W = (119, 158, 130, 130, 126, 117, 130, 127, 127, 125, 129, 136)
The second entry from the end -> 129
The third-last entry -> 125
The first entry from the left: 119
Find the third entry from the left.
130
Find the first entry from the right.
136

arr =
[[141 111 121 117 124 119 111 123 132 146 134 124 140 114 133]
 [127 136 136 122 131 126 115 140 120 131 124 140 114 132 122]
 [146 117 109 135 129 113 119 135 127 121 126 121 118 117 132]
 [118 123 110 118 128 135 111 135 132 113 124 114 104 142 132]]
Counting starts at 0.
What is the entry in row 0 and column 1?
Answer: 111
What is the entry directly above 110?
Answer: 109
What is the entry at row 1, column 0?
Answer: 127
What is the entry at row 0, column 2?
Answer: 121
What is the top-left entry?
Answer: 141
The bottom-right entry -> 132
The minimum is 104
What is the entry in row 1 and column 2?
Answer: 136
The entry at row 2, column 1: 117
The entry in row 2 and column 0 is 146

[[149 121 141 116 127 148 127 137 133 116 129]
 [138 132 151 105 138 142 139 114 139 137 127]]
Rows and columns are numbered from 0.
The entry in row 0 and column 1 is 121
What is the entry at row 1, column 0?
A: 138
The entry just right of 141: 116
The entry in row 0 and column 0: 149
The entry in row 0 and column 2 -> 141
What is the entry just left of 129?
A: 116
What is the entry just right of the largest entry?
A: 105

array([140, 115, 114, 152, 116, 115, 155, 113, 115, 155, 129, 117, 113])
The 2nd entry from the left -> 115
The third entry from the right is 129
The median entry -> 116
The second entry from the right?
Answer: 117

m =
[[126 131 131 129 121 126 125 134 131 127 127]
 [142 112 112 111 140 145 147 113 112 146 148]
 [125 130 126 129 126 125 126 126 127 127 126]
 [144 101 100  99 138 149 153 103  99 152 156]
 [113 150 149 149 118 111 110 148 150 110 109]
 [133 122 122 122 132 133 134 123 122 134 134]
 [126 132 134 132 127 126 125 133 133 124 124]]
Indices start at 0.
The entry at row 2, column 0 -> 125
Find the entry in the top-right corner.
Answer: 127
Find the entry just right of 152.
Answer: 156
The bottom-right entry: 124
The entry in the top-left corner -> 126
The entry in row 1 and column 0 is 142
The entry directly below the centre entry: 111
Find the entry just left of the largest entry.
Answer: 152
Find the entry just right of 142.
Answer: 112
Find the entry just left of 121.
Answer: 129
Find the entry at row 0, column 1.
Answer: 131
The entry in row 0 and column 2: 131
The entry just left of the centre entry is 138
Find the entry directly above the largest entry.
Answer: 126
The entry just right of 101: 100
Find the entry just right of 121.
Answer: 126

Questions about the array below.
1) Report the bottom-right entry.
2) Report the entry in the bottom-left corner.
3) Report the 3rd entry on the main diagonal.
4) Report the entry just left of 107.
5) Report the top-left entry.
6) Report the top-right entry.
7) Report the third entry from the end, reading row by row.
8) Report the entry directly above the largest entry.
[[134 123 128 128 128 141 119 127 133 135 132 121 129 116 128]
 [139 121 124 128 128 135 119 125 124 142 132 134 134 114 126]
 [136 123 124 125 127 137 117 127 129 140 134 130 132 111 129]
 [139 120 124 125 128 138 118 127 128 141 131 130 133 112 129]
 [133 131 122 124 124 139 119 131 131 137 133 134 131 107 124]
 [138 122 121 129 128 141 119 127 132 144 135 130 133 117 129]
 [136 126 121 122 125 140 121 128 130 141 136 132 132 110 124]
 [136 121 123 126 129 141 120 125 132 141 135 129 132 119 129]
 [128 129 132 130 131 129 123 125 129 125 124 121 127 122 130]
 [135 131 122 123 121 136 122 129 129 137 133 136 131 110 124]
 [141 113 117 127 132 144 123 128 132 150 138 133 135 122 128]
 [137 125 121 126 129 138 118 128 129 142 131 132 132 112 129]
 [136 123 120 126 128 142 121 129 132 143 137 131 134 117 128]
 [127 130 129 126 126 137 123 129 133 128 130 125 130 113 128]
 [132 130 121 123 126 144 122 128 137 137 135 126 129 110 124]
 [136 125 116 125 128 144 124 130 138 144 141 131 132 117 125]]
1) 125
2) 136
3) 124
4) 131
5) 134
6) 128
7) 132
8) 137

[133 140 130 115 136 100 148 137 122 128]
Give the entry just left of 136.
115
The entry just right of 100 -> 148
